In the rows, zero is written as 128.
Named moves come first, each a turn or a mirror and shown by rows before and after it. Which of them, in which order, take the first row of each pair that follows to the second? Write the first one first, as in the answered first pair.
X:
[116 142 143 132 125  96 147 166]  ->  [120 141 141 134 128  99 154 167]
[ 91  96 143 117 107 116 138 134]  ->  [109  92 129 117 119 126 167 135]
[113 103 103 112 108 147  94 100]  ->  [136  97  84 111 121 156 130 102]
J:
[155 114 106 144 142 123 123 124]  ->  [123 143 122 112 135 150 153 150]
[131 124 120 121 145 130 157 150]  ->  [146 121 137 124 149 112 151 120]
[110 134  75 149 132 154 109 208]  ->  [127 200 188 114 135 113 156  97]
E:
[116  98 125 108 130 147 146 137]  ->  [118  95 139 128 131 113 137 153]
[155 105 102 124 126 144 172 170]  ->  [165 103 121 156 127  92 124 167]
[ 93 140 124 103 107 185 134 133]  ->  [ 93 138 143 124 117 130 158 182]
N:
[152 122 126 126 134 146 100 109]  ->  [144 109 114 117 131 155 114 114]
[135 109 118 159 132 111  89 137]  ->  [135  95  96 147 136 139 137 147]
[146 106 136 149 115 110 104  82]  ->  [141  82 108 133 119 138 152  94]

Each pair is 2 to 3 moves apart.
[151 134 141 145 141  91 146 163]  ->  [153 136 118 111 132 169 116  90] : E, E
[118 175 158  84 120 151 151 124]  ->  [126  81 102 131 111 124  84 100] : J, N, X
[149 137 153 143 124  83 104 119]  ->  [142 130 102 129 135 129 151 182] : X, J
[143 156 149 150 132 103  99 117]  ->  [135 145 105 145 137 142 129 172] : J, X
[104 172 186 142 123  54  93 140]  ->  [111  96  98 172 129  66  81 183] : J, N, E
[153 148 140 137 132 110 153 121]  ->  [137 166 142 118 123 135 151 123] : E, J, J
[134 135 126 120 140 141 164 141]  ->  [123 130 133 117 120 149 116  98] : J, X, E
[105 102 109 120 103 141  96 123]  ->  [105 127 145  99 103 139 130  97] : X, J, X
[135  96  71 132 145 188 133 100]  ->  [155  94  90 137 149 165 131  64] : J, J
[ 86 168 197 111  99 127 149 157]  ->  [157 100 105 133 119 179 114  57] : J, E, X
[125  84 132  91 122 159 220  79]  ->  [137  55 119 153 134  80 196 165] : E, J
[123 126 147 116 118 155 180 154]  ->  [139  99 159 152 111 102 103 107] : X, J
[140 122 133 117 145 139 168  94]  ->  [123 140 152 111 128 144 120  81] : N, E, N
[126  85 157 125 116  92 179  89]  ->  [ 91  61 102 135 100 124 121 155] : E, J, X
[149 115 139 158 139  78 105 131]  ->  [136 145 171 131 137  85 129 116] : J, J
[ 90 122 121 131 111 109 121 202]  ->  [136 149 173 120 129  81 178 119] : X, J
[159 120 145 136 131 149 121 113]  ->  [131 122 148 140 123 146 108 160] : J, E, X
[137 115 127 154 129 115  98 129]  ->  [125 138 157 141 126 107 106 129] : J, E, J
[153 118 125 142 149 132 171 164]  ->  [135 109 109 120 128 182 126 108] : N, E, N
[133 124 121 140 140 106 159 151]  ->  [143 130 138 148 136  93 115 115] : J, E
[104 150 127 136 120 116  73 148]  ->  [112 135 107 129 119 144  70 122] : E, J, J
[158 161 112 129 151 133 152 171]  ->  [136 141  94 104 132 184 129 139] : N, E, N
[145 137 149 125 132 126 142  82]  ->  [157 142 118 132 151 150 162 127] : N, J, N
[147 117 140 155 147 126 131 107]  ->  [111 109 147 146 126 127 106 110] : N, N, X
[154 129 109 148 136 136 107 120]  ->  [146 146 141 129 139 130 161 126] : E, E, J
[146  94  76 160 141 140  98 156]  ->  [154 115  74 146 139 168  90 127] : N, N, E
[139 130 108 142 120 141  65 104]  ->  [119 130 108 130 132 137 163 188] : E, E
[137 110 132  98 130 142 166  85]  ->  [101 118 172 109 111  91 130 121] : E, X
[119 132 170 142 118 131 111 124]  ->  [120 109 132 128 122 172 128 126] : E, J, E
[149  84 118 147 133  63 160 126]  ->  [136  84  98 113 132 123 197 119] : E, E, E
[140 133 100 127 148 142 131 147]  ->  [142 115 109 138 138 122  98 125] : J, J, N
[143 142 142 123 140 115 163 162]  ->  [125 149 161 120 115 118  88 121] : X, E
[122 181 149 133 140 153 182 157]  ->  [125 149 100 153 141 158 154 192] : J, J
[172 104 101 117 149 160 137  88]  ->  [167 112 120 113 157 138 188 125] : E, J
[153 117  84 133 156 154 165 162]  ->  [110 126 102 107 136 169 169 173] : X, N
[128 153 187 113 107  91  81  86]  ->  [177  76 119 151 131  78 108  87] : E, E, J
[150 104  83 106 126 153 146 105]  ->  [158 177 138 103 134 136 136 102] : N, J, J
[114 112 131 156 159  91 113 102]  ->  [112 121 116 129 167 133 177 110] : E, N, E
[ 94 141 118 110 133 139 124 174]  ->  [103 142 123 124 127 130  74 142] : E, E
[140 134 131 111 125 146 112 106]  ->  [153 149 135 119 142 135 139 128] : E, N, X
[112 149 141 142 115 103  77 132]  ->  [ 83 133 117 111 111 150 132 163] : J, N, X
[134 161 138 129 126 132  98 122]  ->  [133 161 132 132 137 120 140 158] : N, E, N
[147 163 143 115 138 145 178 110]  ->  [124 125 128 148 110 118  62 111] : J, E, X
[ 74 115 131 106  91 129 145  93]  ->  [120 138 151 148 121  64 166 124] : X, E, N
[118 102 115 133 113 147 159  67]  ->  [ 73 108 149 135  91 107 133 106] : E, X
[111 123 115  97 130 160 176 158]  ->  [114 121 165 132 115  78  98 118] : X, E, J
[123 147 147 147 126 116 106 185]  ->  [133 154 153 143 119 132  71 125] : E, J, J
[122 112 108 155 136 130 133 151]  ->  [139 112 122 162 141 111 128 124] : J, J
[133 112  85 143 150 132 146 168]  ->  [ 93 122 107 131 117 143  74 140] : X, E
[121 121  92  95 123 212 127  85]  ->  [124 101  88 114 136 167 196 177] : J, J, E
[ 88 125 109 124 107 153 102 100]  ->  [ 98 118 109 133 108 148  95  89] : J, J
[163 128 116 131 124 123 131  98]  ->  [115 133 130 101  99 150 135 114] : E, X, E
[135 139 164 114 137 129 179 116]  ->  [158  94 103 144 142 143 112 102] : J, N, E
[ 86 162 175  92 116 151 144 164]  ->  [167 150 171 162 152  73 119 145] : E, X, E
[112 140 103 124 127 162 122 172]  ->  [128 133 135 107 134 147 178  98] : J, N, N
[137 169 129  86 139 180 145 131]  ->  [119 174 150  92 138 146 155 176] : X, E, X
[114 146 133 115 120 146 171 150]  ->  [122 169 153 124 114 133 107 115] : N, E
[114  91 103 139 128 126 135 144]  ->  [103 115 123 118 126 139 156 148] : J, J, J
[154  93  99 151 126 110 122 125]  ->  [124 135 145 139 119  92 136 166] : J, E
[118  85 137 114 111 119 144  79]  ->  [122  67 113 125 115 121 130  95] : J, J, J
[104 101 118 133 122 156  64 125]  ->  [118 102 139 137 123 134  63  91] : J, J
[117  71 103 124 125 130 209 165]  ->  [ 87  99 190 118  91  74 137  95] : J, X
[154 136 100 136 154 106 111 153]  ->  [129 168 127 111 150 117 130 163] : E, J, E
[127  99 116 101 134 147 192  94]  ->  [154  74 112 155 143  83 140 107] : J, E, E
[134  92 104 133 135 136 158 150]  ->  [154  90 110 143 140 115 151 123] : J, J
